In the data rows, the value 128 means zero.
Some points, each followed by its number:
array([133, 201, 131, 126, 133, 119, 132, 094, 108, 116, 097, 162]) 0
array([129, 119, 148, 116, 134, 102, 108, 095, 163, 217, 122, 134]) 1
array([153, 124, 121, 132, 116, 122, 152, 117, 144, 173, 075, 110]) 2
array([113, 171, 089, 102, 121, 138, 119, 172, 109, 132, 129, 171]) 3
array([141, 094, 117, 121, 141, 136, 125, 155, 097, 079, 159, 136]) 4
array([138, 125, 148, 128, 112, 121, 120, 106, 184, 190, 116, 063]) 5
array([133, 132, 113, 097, 104, 131, 142, 148, 133, 116, 158, 126]) 6
array([151, 154, 104, 149, 160, 136, 139, 083, 081, 077, 130, 106]) 7
array([107, 126, 119, 126, 131, 120, 134, 202, 103, 109, 129, 127]) 8
array([102, 116, 138, 125, 125, 138, 106, 125, 143, 159, 145, 152]) 9
array([111, 197, 054, 127, 156, 138, 124, 131, 117, 102, 119, 142]) 10
array([128, 091, 141, 129, 094, 140, 137, 134, 159, 159, 112, 141]) 11
array([132, 123, 147, 117, 158, 156, 094, 118, 106, 115, 129, 162]) 12
array([142, 124, 153, 118, 117, 121, 124, 104, 152, 210, 116, 082]) 13
array([127, 114, 115, 139, 103, 095, 137, 141, 178, 157, 122, 111]) 14
array([132, 152, 151, 117, 108, 105, 130, 084, 154, 196, 132, 105]) 15
array([144, 119, 115, 136, 115, 129, 124, 090, 173, 163, 126, 099]) 16
array([118, 126, 098, 124, 117, 136, 168, 170, 094, 096, 140, 112]) 17
array([138, 121, 155, 131, 121, 130, 126, 115, 162, 159, 111, 072]) 18
array([141, 138, 115, 156, 132, 155, 132, 098, 053, 136, 133, 117]) 19
array([099, 121, 183, 138, 161, 144, 125, 094, 096, 119, 121, 158]) 20
array([141, 122, 155, 116, 121, 120, 124, 104, 163, 204, 125, 056]) 21
array([141, 122, 145, 126, 116, 117, 121, 103, 182, 194, 117, 065]) 22
array([117, 118, 122, 148, 118, 066, 120, 167, 150, 132, 151, 119]) 23
array([117, 196, 056, 136, 151, 143, 125, 123, 106, 083, 126, 146]) 24
array([114, 093, 138, 142, 110, 111, 173, 147, 136, 092, 129, 124]) 25
array([118, 150, 134, 107, 153, 141, 115, 144, 141, 132, 091, 141]) 26
array([117, 123, 143, 108, 133, 152, 116, 155, 156, 145, 093, 133]) 27
array([148, 125, 085, 150, 140, 148, 134, 155, 064, 074, 142, 100]) 28
array([110, 188, 064, 134, 153, 148, 120, 104, 116, 109, 130, 145]) 29
array([131, 112, 138, 135, 101, 095, 175, 123, 141, 101, 134, 123]) 30
array([141, 133, 141, 115, 122, 117, 124, 109, 144, 198, 117, 096]) 31
array([169, 128, 134, 123, 142, 101, 142, 073, 107, 142, 111, 153]) 32
array([129, 135, 117, 149, 155, 168, 143, 092, 065, 093, 124, 128]) 33
array([124, 104, 118, 130, 116, 107, 178, 138, 112, 104, 150, 114]) 34
array([139, 124, 151, 110, 123, 123, 116, 110, 149, 203, 130, 085]) 35
array([137, 118, 136, 122, 117, 122, 132, 108, 170, 172, 129, 076]) 36
array([138, 119, 107, 126, 159, 119, 113, 155, 106, 087, 147, 128]) 37
array([087, 165, 105, 132, 135, 142, 115, 171, 116, 128, 118, 148]) 38
array([146, 121, 152, 131, 087, 130, 126, 118, 113, 149, 133, 151]) 39
array([143, 116, 154, 119, 119, 118, 122, 102, 152, 214, 117, 087]) 40
array([131, 112, 140, 137, 101, 094, 174, 125, 139, 099, 135, 120]) 41
array([139, 112, 171, 110, 124, 094, 115, 153, 159, 119, 122, 143]) 42
array([149, 105, 138, 103, 107, 139, 152, 107, 133, 118, 153, 119]) 43
array([130, 129, 119, 091, 144, 137, 132, 128, 160, 134, 110, 139]) 44
array([093, 120, 135, 137, 137, 120, 161, 113, 141, 105, 137, 121]) 45
array([150, 117, 114, 112, 110, 087, 132, 112, 170, 147, 153, 129]) 46
array([115, 121, 144, 096, 143, 145, 118, 159, 170, 148, 088, 131]) 47
array([136, 092, 107, 120, 162, 142, 118, 105, 117, 115, 144, 167]) 48
array([132, 074, 150, 143, 112, 152, 161, 149, 103, 088, 132, 103]) 49
array([143, 087, 125, 099, 120, 111, 103, 155, 162, 146, 150, 162]) 50
array([156, 140, 156, 133, 137, 145, 132, 120, 105, 076, 092, 125]) 51
array([087, 133, 116, 137, 132, 120, 124, 178, 112, 113, 150, 137]) 52
array([118, 148, 112, 138, 124, 130, 128, 159, 136, 142, 085, 134]) 53
array([127, 129, 187, 119, 117, 088, 106, 155, 156, 134, 105, 169]) 54
array([105, 176, 162, 142, 124, 128, 131, 072, 117, 138, 128, 138]) 55
array([118, 153, 109, 093, 112, 167, 131, 135, 116, 108, 164, 138]) 56
array([143, 075, 174, 124, 124, 168, 130, 112, 122, 116, 114, 145]) 57
array([111, 132, 107, 144, 113, 133, 143, 173, 096, 099, 139, 125]) 58
array([162, 125, 083, 168, 117, 115, 118, 122, 094, 096, 154, 124]) 59
array([105, 135, 091, 122, 131, 147, 118, 167, 141, 112, 120, 164]) 60
array([113, 124, 136, 101, 132, 131, 092, 163, 182, 134, 132, 140]) 61
array([116, 198, 073, 131, 151, 152, 125, 112, 100, 086, 126, 144]) 62
array([172, 134, 148, 112, 127, 126, 125, 075, 098, 144, 134, 144]) 63
array([141, 123, 141, 121, 116, 118, 123, 105, 185, 193, 119, 063]) 64
array([133, 139, 092, 135, 168, 156, 137, 109, 085, 075, 134, 118]) 65
array([140, 120, 158, 131, 120, 110, 114, 108, 181, 189, 118, 063]) 66
array([148, 112, 104, 116, 103, 104, 141, 126, 151, 127, 164, 119]) 67
array([125, 129, 123, 113, 116, 078, 112, 137, 176, 135, 164, 146]) 68
array([120, 081, 143, 128, 144, 170, 136, 149, 124, 100, 106, 126]) 69
array([145, 120, 153, 113, 121, 119, 124, 109, 157, 210, 122, 059]) 70
array([108, 133, 154, 158, 119, 152, 121, 137, 110, 074, 140, 115]) 71
array([109, 117, 185, 123, 140, 131, 124, 133, 146, 137, 093, 139]) 72
array([120, 088, 121, 136, 117, 139, 178, 132, 112, 092, 141, 117]) 73
array([111, 138, 156, 116, 128, 134, 096, 116, 142, 125, 178, 115]) 74
array([129, 150, 149, 146, 131, 168, 151, 120, 082, 057, 106, 110]) 75
array([130, 181, 070, 139, 159, 159, 125, 111, 089, 068, 126, 132]) 76
array([131, 109, 121, 140, 104, 086, 133, 153, 183, 168, 111, 103]) 77
array([140, 121, 150, 129, 116, 123, 120, 098, 182, 187, 121, 059]) 78
array([107, 144, 114, 106, 162, 136, 109, 096, 126, 119, 160, 177]) 79
array([123, 107, 168, 083, 145, 132, 116, 124, 135, 115, 143, 188]) 80
array([113, 111, 130, 142, 130, 141, 113, 170, 149, 129, 101, 118]) 81
array([137, 125, 141, 141, 103, 119, 126, 109, 152, 199, 085, 141]) 82
array([117, 126, 103, 097, 149, 126, 112, 171, 150, 115, 129, 162]) 83
array([117, 162, 128, 140, 156, 147, 121, 109, 098, 099, 104, 156]) 84
array([100, 112, 126, 145, 118, 079, 139, 150, 150, 137, 157, 118]) 85
array([115, 096, 114, 155, 110, 125, 161, 150, 120, 091, 146, 109]) 86
array([135, 128, 135, 157, 137, 141, 151, 091, 065, 106, 138, 106]) 87
array([163, 080, 144, 137, 151, 078, 112, 107, 143, 153, 136, 117]) 88
array([144, 112, 093, 164, 135, 169, 134, 138, 071, 074, 127, 112]) 89
array([104, 118, 126, 128, 121, 114, 132, 184, 129, 127, 137, 122]) 90
array([137, 129, 079, 147, 123, 136, 125, 170, 083, 083, 149, 131]) 91
array([134, 161, 175, 140, 131, 154, 123, 117, 085, 094, 096, 130]) 92
array([141, 140, 126, 145, 133, 145, 142, 115, 085, 092, 114, 127]) 93
array([158, 122, 122, 138, 111, 128, 116, 074, 179, 162, 127, 093]) 94
array([119, 131, 104, 131, 101, 122, 111, 129, 164, 117, 181, 121]) 95
array([087, 105, 115, 143, 132, 124, 165, 145, 145, 114, 125, 120]) 96
array([111, 128, 095, 143, 108, 125, 145, 185, 103, 093, 149, 121]) 97
array([105, 154, 141, 123, 144, 137, 127, 160, 105, 129, 094, 145]) 98
array([165, 127, 146, 140, 150, 095, 122, 075, 093, 139, 123, 148]) 99
array([130, 139, 132, 099, 171, 179, 124, 104, 104, 121, 102, 144]) 100
array([135, 091, 121, 154, 146, 173, 103, 128, 106, 100, 136, 112]) 101
array([135, 120, 147, 116, 123, 119, 125, 126, 150, 189, 125, 076]) 102
array([141, 121, 140, 128, 115, 119, 122, 106, 185, 192, 117, 062]) 103
array([126, 119, 124, 122, 112, 118, 126, 186, 140, 141, 111, 126]) 104
array([145, 112, 119, 150, 093, 085, 140, 135, 134, 138, 142, 126]) 105
array([101, 192, 110, 125, 113, 154, 132, 129, 104, 140, 115, 146]) 106
array([117, 128, 152, 106, 148, 152, 118, 151, 141, 128, 092, 137]) 107
array([128, 144, 158, 099, 134, 124, 106, 129, 146, 141, 121, 147]) 108
array([138, 119, 121, 132, 169, 141, 080, 169, 133, 098, 112, 112]) 109
array([141, 150, 158, 136, 141, 079, 128, 102, 129, 154, 094, 142]) 110
array([151, 110, 140, 117, 112, 100, 101, 138, 180, 147, 135, 123]) 111
array([144, 162, 048, 141, 154, 126, 116, 086, 111, 092, 147, 167]) 112
array([112, 098, 145, 135, 112, 122, 158, 145, 125, 120, 128, 134]) 113
array([153, 116, 097, 147, 133, 149, 081, 115, 122, 115, 165, 115]) 114
array([146, 161, 103, 162, 118, 146, 110, 103, 076, 111, 125, 163]) 115
array([130, 148, 144, 120, 119, 133, 129, 082, 156, 150, 115, 134]) 116
array([160, 170, 120, 088, 139, 139, 115, 095, 115, 137, 129, 141]) 117
array([165, 119, 135, 111, 124, 068, 139, 111, 144, 155, 141, 111]) 118
array([122, 149, 128, 097, 128, 106, 112, 099, 151, 163, 165, 151]) 119
array([120, 133, 144, 157, 131, 158, 141, 100, 071, 094, 141, 117]) 120
array([120, 086, 108, 128, 136, 129, 132, 183, 117, 114, 131, 139]) 121
array([128, 145, 166, 087, 145, 122, 113, 126, 154, 128, 120, 139]) 122
array([133, 091, 128, 099, 125, 169, 136, 128, 136, 103, 136, 158]) 123
array([112, 134, 143, 107, 142, 146, 119, 150, 141, 137, 100, 139]) 124
Which three points above are nearest to each new point by angle? Their numbers follow each, nearest first.
array([105, 160, 157, 119, 147, 138, 133, 150, 112, 127, 078, 146]) 98 26 124
array([150, 152, 073, 114, 180, 113, 116, 096, 107, 111, 144, 146]) 112 29 76
array([131, 095, 123, 099, 125, 172, 130, 135, 127, 103, 143, 161]) 123 48 80
array([123, 112, 126, 139, 117, 125, 114, 207, 130, 120, 101, 133]) 104 81 8
array([109, 137, 164, 165, 118, 161, 120, 120, 106, 065, 143, 106]) 71 75 120
array([160, 107, 117, 134, 112, 099, 102, 153, 149, 145, 136, 118]) 111 77 105
array([170, 125, 109, 123, 151, 094, 138, 081, 106, 136, 117, 169]) 32 99 63
array([138, 107, 117, 139, 129, 112, 158, 140, 127, 155, 089, 109]) 2 77 14
array([131, 149, 179, 083, 141, 116, 118, 121, 166, 135, 111, 130]) 122 108 72
array([134, 125, 118, 129, 161, 143, 091, 148, 141, 091, 123, 120]) 109 37 101
array([134, 148, 146, 139, 132, 170, 151, 129, 076, 061, 104, 110]) 75 93 51
array([139, 133, 147, 140, 117, 125, 130, 095, 136, 168, 089, 139]) 82 116 2
array([097, 167, 083, 134, 138, 126, 128, 178, 102, 128, 115, 145]) 38 3 10
array([121, 150, 146, 099, 132, 131, 087, 125, 143, 144, 163, 132]) 74 119 108
array([148, 138, 135, 101, 142, 138, 130, 092, 089, 140, 140, 148]) 63 117 32
array([108, 109, 121, 123, 142, 125, 137, 204, 105, 110, 121, 121]) 8 121 90
array([107, 123, 135, 149, 136, 104, 092, 169, 117, 109, 154, 150]) 52 8 90
array([120, 143, 120, 132, 134, 182, 149, 115, 098, 072, 122, 121]) 75 33 93
array([143, 063, 183, 114, 123, 173, 127, 120, 134, 114, 112, 151]) 57 69 123
array([106, 164, 124, 114, 127, 120, 113, 144, 131, 135, 110, 201]) 3 38 60
array([117, 110, 119, 113, 116, 107, 155, 147, 125, 124, 166, 122]) 34 6 67
array([123, 111, 113, 132, 119, 104, 162, 144, 117, 109, 147, 125]) 34 86 25
array([120, 120, 146, 159, 131, 117, 136, 138, 092, 142, 100, 138]) 98 20 110
array([120, 105, 084, 119, 118, 165, 118, 178, 120, 147, 141, 124]) 121 60 104
array([139, 112, 119, 130, 125, 132, 135, 172, 079, 057, 162, 127]) 4 91 28
array([115, 152, 168, 103, 132, 124, 093, 134, 133, 144, 161, 112]) 74 108 122
array([131, 139, 118, 078, 152, 129, 121, 131, 173, 142, 106, 146]) 44 47 26
array([114, 150, 113, 120, 114, 139, 125, 072, 183, 165, 130, 142]) 116 16 94
array([115, 125, 135, 136, 121, 112, 138, 117, 153, 185, 095, 137]) 82 1 2
array([112, 143, 111, 140, 123, 116, 128, 166, 144, 149, 090, 133]) 53 104 81
array([132, 111, 181, 107, 123, 096, 105, 163, 170, 122, 115, 155]) 42 54 61
array([115, 119, 146, 153, 117, 189, 118, 111, 084, 102, 139, 145]) 120 33 71
array([102, 120, 111, 129, 119, 117, 125, 190, 145, 099, 158, 109]) 90 97 52
array([120, 153, 150, 127, 127, 138, 125, 070, 166, 169, 094, 138]) 116 82 15
array([137, 120, 178, 119, 126, 125, 139, 091, 069, 159, 139, 152]) 63 99 39
array([142, 127, 101, 112, 105, 113, 143, 126, 150, 122, 155, 121]) 67 46 6
array([108, 127, 179, 141, 156, 142, 126, 097, 100, 112, 111, 154]) 20 92 84
array([113, 107, 124, 142, 123, 132, 108, 161, 160, 133, 120, 127]) 81 61 104
array([140, 156, 130, 136, 137, 141, 123, 106, 048, 154, 122, 149]) 19 115 33
array([150, 134, 126, 098, 119, 160, 127, 118, 100, 092, 173, 116]) 56 43 4
array([162, 114, 134, 099, 103, 120, 162, 122, 133, 112, 140, 114]) 43 30 41
array([101, 148, 080, 121, 138, 156, 123, 168, 135, 110, 109, 159]) 60 38 3
array([145, 147, 108, 137, 120, 125, 115, 098, 151, 159, 090, 167]) 82 116 2
array([124, 118, 143, 108, 147, 159, 082, 119, 145, 125, 162, 124]) 74 12 114
array([114, 157, 139, 127, 145, 129, 126, 142, 105, 139, 097, 135]) 98 26 38
array([154, 103, 137, 094, 108, 151, 147, 104, 130, 124, 157, 116]) 43 123 6
array([116, 136, 112, 130, 106, 120, 118, 185, 155, 158, 099, 134]) 104 53 81
array([102, 098, 162, 153, 118, 109, 156, 142, 129, 136, 103, 137]) 113 25 72
array([129, 144, 131, 092, 130, 122, 115, 133, 157, 150, 126, 140]) 108 122 44
array([132, 138, 169, 143, 097, 119, 138, 149, 111, 083, 124, 128]) 71 75 92
array([139, 140, 159, 118, 150, 125, 076, 165, 119, 102, 130, 130]) 109 12 37
array([151, 124, 099, 163, 117, 112, 120, 125, 107, 112, 141, 129]) 59 91 28
array([108, 164, 122, 112, 128, 114, 111, 134, 136, 141, 110, 218]) 3 79 0
array([135, 157, 139, 109, 119, 141, 126, 062, 169, 153, 118, 139]) 116 15 94
array([132, 161, 197, 137, 149, 125, 125, 090, 105, 121, 088, 122]) 92 55 20
array([133, 073, 142, 155, 109, 138, 154, 109, 154, 144, 102, 112]) 11 2 18
array([123, 147, 142, 102, 130, 139, 097, 125, 133, 131, 165, 126]) 74 119 56
array([130, 131, 164, 123, 120, 102, 108, 141, 146, 124, 118, 167]) 54 42 108
array([121, 120, 115, 125, 109, 117, 127, 207, 138, 123, 109, 139]) 104 90 8
array([137, 138, 115, 090, 182, 152, 117, 103, 131, 121, 110, 145]) 100 44 117
array([147, 174, 127, 122, 144, 124, 123, 107, 092, 121, 106, 150]) 0 84 117
array([151, 121, 110, 107, 107, 082, 138, 121, 174, 135, 157, 126]) 46 67 68
array([142, 155, 109, 155, 126, 151, 116, 113, 076, 103, 119, 152]) 115 93 33
array([097, 116, 159, 160, 123, 160, 145, 116, 117, 076, 139, 104]) 71 120 75
array([140, 100, 148, 129, 154, 180, 134, 151, 104, 076, 085, 110]) 69 51 75
array([145, 084, 108, 121, 151, 150, 130, 159, 084, 064, 159, 130]) 4 37 28
array([100, 163, 142, 100, 136, 155, 125, 085, 148, 145, 130, 151]) 116 55 79
array([087, 151, 109, 119, 149, 135, 118, 173, 121, 138, 116, 150]) 38 3 98
array([124, 124, 114, 125, 108, 103, 123, 131, 160, 120, 181, 111]) 95 67 68
array([128, 148, 198, 126, 136, 124, 093, 148, 086, 102, 128, 151]) 92 12 20
array([128, 179, 112, 121, 123, 109, 120, 134, 133, 127, 106, 167]) 0 3 106
array([089, 122, 142, 135, 141, 114, 166, 104, 152, 109, 128, 125]) 45 96 30
array([131, 106, 136, 125, 164, 142, 096, 156, 140, 105, 114, 117]) 109 81 69
array([123, 133, 169, 116, 123, 140, 135, 125, 142, 121, 095, 142]) 72 107 124
array([123, 105, 116, 126, 110, 100, 176, 146, 124, 110, 146, 123]) 34 25 41
array([137, 113, 100, 166, 136, 173, 139, 119, 080, 059, 127, 126]) 89 93 65
array([142, 134, 162, 121, 148, 136, 081, 158, 118, 097, 122, 129]) 109 12 51
array([134, 102, 098, 112, 165, 147, 122, 096, 122, 111, 145, 170]) 48 79 112
array([117, 153, 107, 138, 122, 114, 121, 169, 147, 162, 076, 139]) 53 104 26
array([132, 103, 143, 130, 152, 177, 133, 156, 099, 082, 094, 113]) 69 75 51
array([135, 102, 120, 106, 118, 169, 137, 124, 129, 098, 146, 146]) 123 56 43
array([115, 127, 134, 098, 136, 141, 097, 150, 173, 134, 130, 140]) 61 47 27
array([090, 076, 134, 138, 139, 137, 139, 152, 165, 110, 139, 109]) 96 25 69
array([116, 073, 125, 122, 119, 181, 156, 120, 140, 117, 113, 164]) 123 69 57
array([161, 143, 101, 132, 156, 105, 135, 116, 078, 115, 123, 130]) 7 65 93
array([126, 126, 125, 122, 115, 070, 113, 141, 152, 153, 168, 142]) 68 23 46
array([123, 129, 192, 126, 112, 078, 108, 138, 148, 155, 122, 160]) 54 42 108
array([106, 136, 128, 118, 153, 148, 128, 169, 107, 126, 090, 148]) 98 124 26
array([108, 106, 083, 124, 124, 118, 129, 177, 151, 128, 160, 114]) 90 121 97
array([106, 100, 109, 161, 128, 116, 154, 150, 115, 102, 137, 121]) 86 96 25
array([144, 107, 134, 106, 118, 155, 139, 101, 124, 124, 155, 121]) 43 123 57
array([142, 099, 147, 137, 106, 118, 133, 106, 164, 186, 097, 126]) 82 40 11
array([159, 142, 152, 138, 138, 166, 131, 120, 093, 056, 089, 121]) 51 75 93
array([138, 077, 127, 101, 118, 182, 139, 123, 133, 095, 155, 137]) 123 43 57
array([114, 116, 094, 122, 129, 135, 156, 152, 121, 129, 136, 111]) 17 97 96
array([147, 127, 173, 131, 121, 109, 137, 146, 054, 129, 124, 139]) 92 87 39
array([143, 148, 130, 140, 130, 138, 114, 095, 082, 174, 122, 133]) 19 63 99
array([116, 174, 128, 136, 168, 138, 127, 112, 089, 097, 094, 160]) 84 0 62
array([139, 111, 127, 153, 131, 153, 131, 138, 088, 090, 117, 128]) 89 93 28
array([104, 120, 117, 127, 135, 116, 135, 204, 107, 116, 126, 124]) 8 90 52
array([145, 100, 103, 124, 127, 131, 101, 200, 134, 148, 109, 119]) 104 81 121
array([154, 143, 099, 145, 117, 116, 111, 106, 150, 166, 082, 170]) 82 2 110
array([148, 153, 111, 141, 157, 133, 131, 087, 090, 085, 140, 105]) 7 65 33
array([120, 138, 131, 106, 122, 095, 105, 137, 152, 146, 176, 126]) 68 119 95
array([140, 078, 107, 107, 169, 147, 121, 090, 126, 116, 150, 177]) 48 123 79
array([099, 121, 147, 124, 117, 139, 099, 108, 155, 175, 153, 154]) 9 1 119
array([168, 114, 130, 117, 125, 096, 154, 110, 117, 113, 149, 099]) 118 43 34
array([127, 108, 117, 128, 169, 164, 105, 156, 106, 098, 110, 139]) 109 69 101
array([120, 108, 111, 126, 110, 102, 123, 199, 136, 130, 149, 119]) 90 104 23
array([118, 153, 150, 119, 127, 115, 137, 084, 152, 145, 123, 135]) 116 55 15
array([102, 130, 129, 117, 134, 134, 125, 199, 098, 118, 134, 127]) 8 52 90
array([133, 165, 148, 114, 150, 128, 083, 100, 128, 137, 154, 112]) 74 117 119
array([127, 135, 129, 120, 138, 111, 111, 098, 152, 192, 123, 135]) 1 15 31
array([133, 108, 128, 130, 165, 148, 080, 162, 141, 091, 131, 105]) 109 101 37
array([153, 129, 128, 158, 121, 120, 136, 088, 074, 108, 154, 125]) 87 19 120
array([115, 125, 122, 131, 136, 120, 114, 183, 111, 114, 141, 118]) 8 52 90
array([117, 107, 129, 138, 117, 133, 114, 162, 165, 141, 112, 120]) 81 104 77
array([136, 093, 134, 093, 127, 172, 124, 121, 139, 128, 135, 154]) 123 57 80
array([140, 150, 158, 131, 141, 065, 128, 100, 133, 170, 099, 144]) 110 1 32
array([156, 110, 118, 098, 118, 123, 160, 105, 133, 122, 138, 138]) 43 67 46
array([109, 124, 111, 151, 126, 148, 136, 175, 093, 100, 113, 136]) 58 8 97
array([111, 100, 118, 175, 115, 116, 130, 156, 113, 103, 151, 114]) 86 97 58
array([114, 118, 174, 128, 147, 134, 132, 126, 137, 119, 092, 135]) 72 107 20
array([123, 106, 130, 126, 123, 133, 159, 129, 106, 107, 146, 127]) 73 34 49
array([142, 117, 139, 120, 154, 128, 095, 158, 141, 107, 120, 113]) 109 81 37
array([109, 154, 156, 102, 139, 149, 139, 088, 149, 147, 096, 152]) 116 55 122
array([141, 126, 138, 143, 108, 110, 124, 102, 156, 197, 087, 140]) 82 1 2
array([109, 161, 130, 137, 161, 132, 133, 118, 100, 101, 102, 152]) 84 0 62
array([120, 105, 127, 125, 149, 177, 117, 178, 115, 080, 118, 108]) 69 109 101
array([111, 132, 142, 139, 108, 123, 139, 123, 150, 167, 094, 145]) 82 11 2
array([122, 119, 088, 158, 122, 160, 126, 170, 080, 075, 139, 141]) 91 89 58
array([115, 140, 111, 107, 156, 140, 121, 151, 139, 133, 103, 136]) 26 124 83
array([114, 133, 150, 158, 129, 154, 145, 099, 074, 095, 145, 110]) 120 87 33
array([109, 103, 200, 126, 144, 128, 134, 129, 151, 133, 082, 135]) 72 107 54
array([111, 166, 155, 147, 152, 112, 125, 088, 094, 156, 106, 147]) 55 110 0
array([155, 110, 129, 095, 113, 132, 138, 115, 137, 135, 153, 121]) 43 67 46
array([125, 136, 115, 130, 111, 105, 122, 172, 154, 153, 103, 129]) 104 77 53
array([123, 155, 135, 144, 139, 140, 118, 118, 090, 122, 110, 149]) 84 115 92
array([139, 126, 102, 154, 136, 143, 131, 147, 074, 080, 143, 100]) 28 89 91
array([113, 135, 089, 101, 153, 123, 102, 180, 153, 119, 125, 165]) 83 60 3
array([139, 130, 174, 139, 127, 115, 134, 138, 064, 122, 121, 132]) 92 87 120
array([164, 125, 123, 120, 115, 078, 137, 106, 128, 145, 163, 108]) 118 46 67
array([131, 128, 122, 148, 144, 157, 142, 095, 085, 110, 118, 129]) 33 87 93
array([164, 156, 146, 143, 142, 147, 131, 101, 092, 066, 094, 115]) 51 93 75
array([158, 112, 094, 164, 113, 142, 133, 101, 087, 093, 151, 136]) 59 89 115
array([167, 120, 102, 119, 129, 111, 133, 138, 157, 111, 094, 137]) 44 2 111
array([112, 127, 159, 164, 153, 144, 097, 129, 098, 128, 100, 144]) 20 92 12
array([108, 124, 149, 160, 116, 152, 141, 113, 117, 082, 141, 108]) 71 120 75
array([141, 155, 162, 100, 130, 072, 130, 114, 147, 150, 112, 161]) 110 54 108
array([107, 126, 118, 145, 127, 114, 127, 200, 097, 124, 122, 127]) 8 90 52
array([094, 073, 165, 130, 131, 153, 134, 154, 159, 106, 128, 123]) 69 113 81
array([118, 121, 131, 134, 146, 142, 101, 170, 123, 137, 102, 131]) 81 109 124
array([149, 086, 134, 139, 135, 092, 102, 108, 163, 156, 160, 098]) 88 111 66
array([115, 136, 140, 134, 109, 110, 114, 158, 111, 115, 168, 133]) 52 97 90
array([151, 120, 121, 095, 121, 144, 139, 117, 118, 121, 146, 137]) 43 123 56
array([141, 136, 110, 096, 114, 130, 134, 147, 118, 120, 156, 127]) 6 56 17
array([133, 126, 140, 139, 107, 128, 135, 112, 137, 179, 094, 134]) 82 2 40
array([141, 117, 127, 100, 110, 135, 132, 132, 121, 107, 169, 141]) 6 43 56
array([118, 142, 120, 104, 143, 093, 099, 120, 146, 154, 161, 172]) 119 68 79
array([119, 129, 178, 108, 122, 126, 091, 147, 136, 138, 163, 113]) 74 108 61
array([141, 141, 118, 160, 135, 155, 145, 112, 061, 080, 115, 124]) 93 33 120
array([123, 129, 087, 168, 115, 140, 119, 163, 087, 087, 149, 130]) 91 58 97
array([143, 120, 146, 113, 163, 149, 103, 110, 105, 108, 130, 150]) 12 100 48
array([121, 129, 181, 124, 120, 089, 113, 149, 138, 141, 118, 159]) 54 42 108
array([161, 106, 128, 088, 120, 120, 147, 114, 137, 120, 158, 118]) 43 67 6
array([140, 140, 162, 084, 128, 108, 133, 124, 174, 141, 104, 133]) 122 108 44
array([130, 104, 116, 127, 111, 085, 169, 152, 128, 111, 149, 123]) 34 41 30
array([143, 162, 090, 130, 152, 149, 126, 118, 100, 075, 124, 128]) 76 65 62
array([098, 136, 083, 118, 135, 158, 122, 182, 142, 114, 105, 163]) 60 38 83
array([138, 144, 138, 103, 126, 097, 120, 132, 154, 136, 135, 131]) 68 111 46
array([124, 135, 188, 115, 117, 140, 147, 113, 143, 126, 079, 148]) 72 107 54
array([112, 135, 154, 112, 126, 130, 098, 126, 143, 130, 174, 117]) 74 95 119
array([107, 140, 150, 106, 106, 132, 150, 091, 162, 142, 143, 133]) 116 15 119
array([110, 130, 164, 162, 123, 119, 113, 116, 127, 120, 140, 113]) 71 74 55
array([137, 076, 178, 115, 119, 158, 133, 119, 143, 117, 115, 145]) 57 123 69
array([137, 137, 139, 087, 114, 164, 118, 123, 111, 129, 165, 131]) 56 6 74
array([114, 124, 138, 104, 125, 127, 103, 152, 183, 135, 132, 138]) 61 47 111
array([105, 126, 132, 138, 118, 127, 139, 119, 154, 194, 084, 146]) 82 1 2
array([099, 098, 101, 168, 134, 122, 149, 155, 109, 104, 138, 121]) 86 97 58
array([147, 131, 145, 128, 129, 184, 145, 125, 079, 058, 107, 126]) 75 93 51
array([148, 131, 074, 148, 122, 130, 119, 173, 080, 078, 151, 131]) 91 28 97
array([115, 110, 124, 135, 093, 133, 131, 136, 157, 116, 175, 096]) 95 67 86
array([089, 116, 126, 139, 117, 103, 142, 148, 146, 119, 161, 127]) 85 23 96
array([135, 157, 148, 136, 128, 168, 150, 128, 085, 058, 096, 120]) 75 51 93
array([158, 123, 098, 157, 118, 116, 118, 118, 105, 121, 149, 115]) 59 114 28
array([104, 154, 103, 131, 140, 122, 124, 162, 111, 143, 115, 142]) 38 3 98
array([138, 116, 126, 127, 125, 131, 137, 150, 083, 081, 155, 134]) 4 91 28
array([116, 089, 130, 128, 166, 159, 136, 132, 117, 107, 112, 130]) 69 101 57
array([151, 123, 120, 111, 103, 133, 138, 113, 140, 116, 152, 124]) 43 67 6
array([118, 164, 149, 098, 125, 140, 094, 123, 135, 145, 158, 129]) 74 119 108
array([105, 104, 129, 144, 122, 135, 106, 181, 167, 142, 103, 124]) 81 104 27
array([107, 127, 139, 137, 109, 129, 132, 143, 151, 191, 084, 135]) 82 11 2
array([115, 165, 157, 117, 132, 125, 134, 063, 157, 154, 113, 138]) 116 55 15
array([143, 147, 117, 153, 122, 140, 104, 110, 095, 118, 126, 160]) 115 84 112
array([145, 112, 137, 099, 127, 147, 161, 121, 127, 092, 118, 136]) 123 43 73
array([142, 125, 136, 113, 121, 104, 117, 103, 155, 192, 115, 156]) 1 82 15
array([131, 132, 135, 139, 133, 156, 157, 136, 091, 065, 103, 121]) 75 93 51
array([108, 148, 160, 124, 140, 130, 138, 146, 108, 123, 091, 147]) 98 92 107
array([127, 105, 116, 134, 117, 116, 169, 140, 112, 102, 138, 123]) 34 73 86
array([133, 119, 095, 125, 130, 115, 084, 155, 171, 115, 166, 121]) 95 68 61
array([107, 100, 150, 147, 108, 106, 166, 149, 122, 123, 126, 124]) 113 25 41
array([147, 123, 142, 128, 124, 065, 138, 111, 154, 147, 138, 110]) 118 46 88
array([124, 120, 130, 132, 108, 108, 118, 120, 138, 143, 176, 123]) 95 67 68
array([124, 163, 162, 109, 120, 132, 116, 085, 172, 153, 103, 152]) 116 108 122
array([147, 129, 157, 122, 078, 122, 119, 124, 116, 163, 140, 156]) 39 82 63
array([150, 135, 138, 140, 108, 102, 109, 178, 117, 150, 092, 135]) 104 53 54
array([112, 146, 123, 126, 111, 140, 120, 083, 171, 158, 135, 143]) 116 119 16
array([124, 112, 093, 125, 131, 125, 100, 165, 149, 119, 169, 111]) 95 114 90
array([133, 116, 110, 135, 173, 147, 080, 162, 134, 111, 110, 118]) 109 81 37
array([114, 139, 124, 124, 110, 115, 110, 174, 108, 115, 171, 138]) 52 97 8
array([122, 155, 105, 097, 113, 151, 132, 143, 114, 112, 155, 144]) 56 6 3
array([145, 089, 111, 094, 131, 186, 136, 100, 130, 122, 130, 169]) 123 48 57
array([109, 149, 119, 163, 159, 139, 103, 135, 089, 130, 102, 145]) 84 98 38
